One turn moves every row onto another: examples first, then more rows asked
Q134: [  1   0 -11  -1 -11   4   6   3   1  -8   0 -10  11 -13   3   4  -4]
Q333: [ -4   9   0   0 -15   4   6  -2   1  -1  10  -2  -9  -7  12   0  -6]
Q866: [ -3 -14 -11   4  -4   2   2  -3  -1   6   9   8 -11  -8 -10  -1  -8]
Q929: [  7   5  -4  -1 -13   3  12   2  -4  -7  -4 -10   5  -5  -2   6  -5]
Q770: [ -9  -5 -11   0  -3   1   0  -3  10  -6  12 -13   0 -12 -12   6   2]
Q863: [ -2  -6   0  -3  -4  -2   4  -5   8  -5   6 -10  -8   3 -11  11   7]
Q577: [-12 -10  -1   3  -5  -9  -1   0  -2   2   3   1   3   6  -7  -1   1]
Q655: [ -2 -12  -6   0  -6   5   6  -4   3   8   8  11 -12  -6 -11   1  -7]
Q816: [-10  -7   4  -1 -14   1   7   2   3  11  -2  -3   3  -3 -17  -2  -6]
Q386: [  3   0  -5  -6 -10   2   8  -1   5  -9  -2  -5   7  -4   6   9   2]
Q536: [ -2  -8  -8   4  -4   4   6  -4  -3   5  10  11 -12  -7 -13  -2  -9]
Q497: [ -2   3  -3   3 -15   0   1   3  -5   1   6  -7 -10  -5  12   1  -9]
Q313: [-15   2  -2   3  -6  -1   5  -4   3   0  10   4   8  -8 -13  -7  -3]
Q815: [ -1  -1  -3   3  -8   3   7   1   0  -2   5 -17  -6  -6 -22   5  -4]
Q56: [ -4   2  -1  -2 -19   6   3   3   4   5   4  -7  -8 -11  11   0  -9]

Q313 -> Q577
Q386 -> Q929
And these:
Q863 -> Q815
Q56 -> Q333
Q655 -> Q536

